In the rows, 128 means zero.
The rows below come in pairs that one turn or mirror swaps. Which row does each named row swap with?
The rows were stretched afterwards, more along some directions than others.
Didu: [125 105 190 120 125 142 111  95 135 126 172 139 126 144 145 138 118 148
 138 118 133 114 137]
kiko: [135 133 127 145 128 110  91 131 134 121 123 156 139 133 133 109 129 136
 131 135 105 115 139]
raf: [111 120 156  88 137 109 104 105 117 130 124 132 111 171 171  95 111 152
 149 118 160  93 135]
sel: [128 118 165 102 145 144 144 133 135 149 190 137 108 138 134 141 128 134
 133 135 104 111 138]
rur: [138 103 162 107 157 131 116 151 135 120 153 144 103 177 145 111 107 136
 169 138 109 116 149]
ton: [150 116 135 107 153 141 143 153 124 123 137 116 113 147 124 120 112 116
 164 136 149 151 128]
Pif: [144 133 156 109 137 110 140 144 117 116 171 141 137 137 123 121 129 148
 161 162 129 133  99]
res: [124 125 137  85 135 103 133 141 144 159 176 141 118 132 140 123 120 130
 130 123 113 117 133]
Vaza: [115 116 154 106 109 104 123 124 129 143 170 120 120 121 156 114 146 155
 147 119 123  90 128]
vitek: [145 117 172 109 142 143 153 159 128 129 168 127 113 131  99 133 123 116
 142 123 127 144 129]
zavu: [129 135 118  99 128 109 161 161 132 144 129 120 119 131 138 113  97 104
 125 139 148 120 112]
Mutal: [125 124 136  83 135 126 148 140 123 162 145 137 106 122 136 124 126 125
 127 136  91  94 128]
suze: [128 128 167  86 120  99 104 117 128 137 173 139 139 141 115 138 120 152
 155 153 104 121 124]
sog: [132 139 119 109 103 126 148 141 128 147 127 117 121 136 132 128 106 118
 129 118 104 125 130]
fugu: [109 101 162 107 130  83 117 124 147 127 151 128 107 159 159  99 105 164
 145 131 126  70 124]
Zeg: [125 138 173  90 118  96 100 126 120 144 139 138 113 145 156 103 109 149
 132 146 109 104 115]
babub: [135 144 150 127  98 109 110 116 111 144 152 141 148 131 134 129 132 142
 140 132 117  90 126]
tofel: [106 116 160 106 130 107 103 114 134 128 150 135 142 164 129 140 103 135
 148 123 137 112 133]
zelog: [121 133 162 113 105 110  69 122 120 136 138 133 142 131 121 118 123 117
 140 146  95 106 140]
duz: [156 125 122 121 141 116 115 125 122 121 115 129 125 150 160  98 110 138
 157 152 121 122 128]
bamon: [136 134 174 122 123 141  93 107 109 123 131 139 125 137 136 122 131 138
 150 118 124  99 147]
roki: [111 130 156 125 119 127 104 113 111 149 136 130 114 154 125 100 100 139
 119 118 105 103 136]
duvud: [103 115 155 108 129 129 123 111 136 112 145 121 101 131 151  90 134 134
 147 126 149 100 136]
mepe: [ 93 128 165  82 118  93 135 123 120 140 144 111 106 142 145 106 129 153
 149 128 127  93 108]
Muzoz: [133 110 129  96 141 117 173 155 167 135 151 116 111 137 109 140  93 113
 137 108 139 120 124]
big: [128 140 142 109 126  96 143 156 117 148 159 113 124 158 103 114  89 137
 145 137 119 124 102]
beze: [134 107 178  96 132 126 140 128 114 129 187 131 141 135 122 159 140 150
 149 155 108 115 117]
dubop: [148 139 159 115  97 115 133 138 126 138 137 127 133 136 115 134 105 126
 126 132  95 119 117]
rut: [149 115 147  96 142 122 109 134 135 146 135 125  95 169 158 110 103 135
 144 143  90 113 151]
lami: [127 141 118 118 121 117 142 160 122 148 131 129 131 113 111 134 121 108
 122 122 113 106 123]
tegod: [144 110 135 127 156 129 137 130 168 129 136 121 115 141 129 124  90 128
 123 134 121 103 138]
Vabe: [121 108 174  95 153 141 134 142 150 125 159 134  95 145 122 114 112 123
 141 120 129 126 140]
korom: [154 122 162 114 139 125 128 158 138 134 172 146 150 104 118 157 137 114
 148 154  96 118 121]
gev: [156 111 163  90 144 110 129 150 143 134 152 135 121 139 154 123 121 125
 161 149 146 107 122]
laku: [145 103 139  82 138  97 123 137 136 119 120 128 118 159 155 124 112 142
 146 152 107 103 132]
tusem: [111 141 157  98 136 142 150 132 124 137 160 123 125 124 107 146 128 117
 123 121 154 137 115]
dumod: [122 119 167 120 130 135 137 123 118 133 146 129 129 120  97 143 112 130
 126 113 109 107 124]
fam: [127 121 155 123 121 130 106 117 120 134 112 102 117 160 133 120 106 127
 133 112 133 121 134]
nog: [138 123 160 129 106 138 140 142 125 127 159 112 134 136 113 139 121 117
 154 121 125 136 133]
fime: [141 109 148  98 150 116 119 145 155 132 137 115 106 166 175 111 119 139
 153 150 113 131 138]
pozag: [136 111 159  99 148 134 166 174 140 136 170 119 112 151 139 129 100 116
 151 139 141 139 114]
gami: [154 110 163 124 148 133 106 133 125 125 149 134 126 134 133 112 140 140
 160 156 119 145 125]
Nom: [141 125 137  91 128  88  86 141 134 136 146 137 135 153 154 112 112 138
 159 148 123 124 138]
Zep: [132 122 153  99 165 119 134 144 121 121 131 135 116 154 117 112  84 128
 140 142 140 128 116]
Lugi: [136 128 167  94 150 136 119 126 112 153 145 145 129 117 139 134 120 117
 126 144 144  95 120]
vapu: [147 104 172 111 147 140 168 141 142 124 170 128 122 150 132 135  94 125
 135 140 158 133 108]
setom: [161 103 137 115 125 102 117 141 147 129 122 135 139 131 136 137 111 124
 141 140 103 103 125]
movog: [138 125 126 125 133 124 135 136 117 144 120 127 118 149 124 109  91 118
 112 118 131 118 133]
vok: [134 105 161 110 130  98 100 134 133 140 157 117 100 177 164  87 110 157
 163 120 105 112 144]
Raz: [110 123 196  88 114 118 107 120 112 154 171 136 137 126 129 147 143 140
 140 117 117  85 126]
Vipak: [125 132 154 129 118 138 114 110 125 148 175 126 147 142 137 150 138 145
 134 139  97 133 137]
Sinu: [149 141 171 128 141 135 116 132 126 139 181 125 144 139  88 141 109 140
 144 164  93 139 123]

Swapped with tofel: mepe
Swapped with suze: fugu
Swapped with zelog: duvud
Swapped with res: vok
Swapped with Nom: Vaza

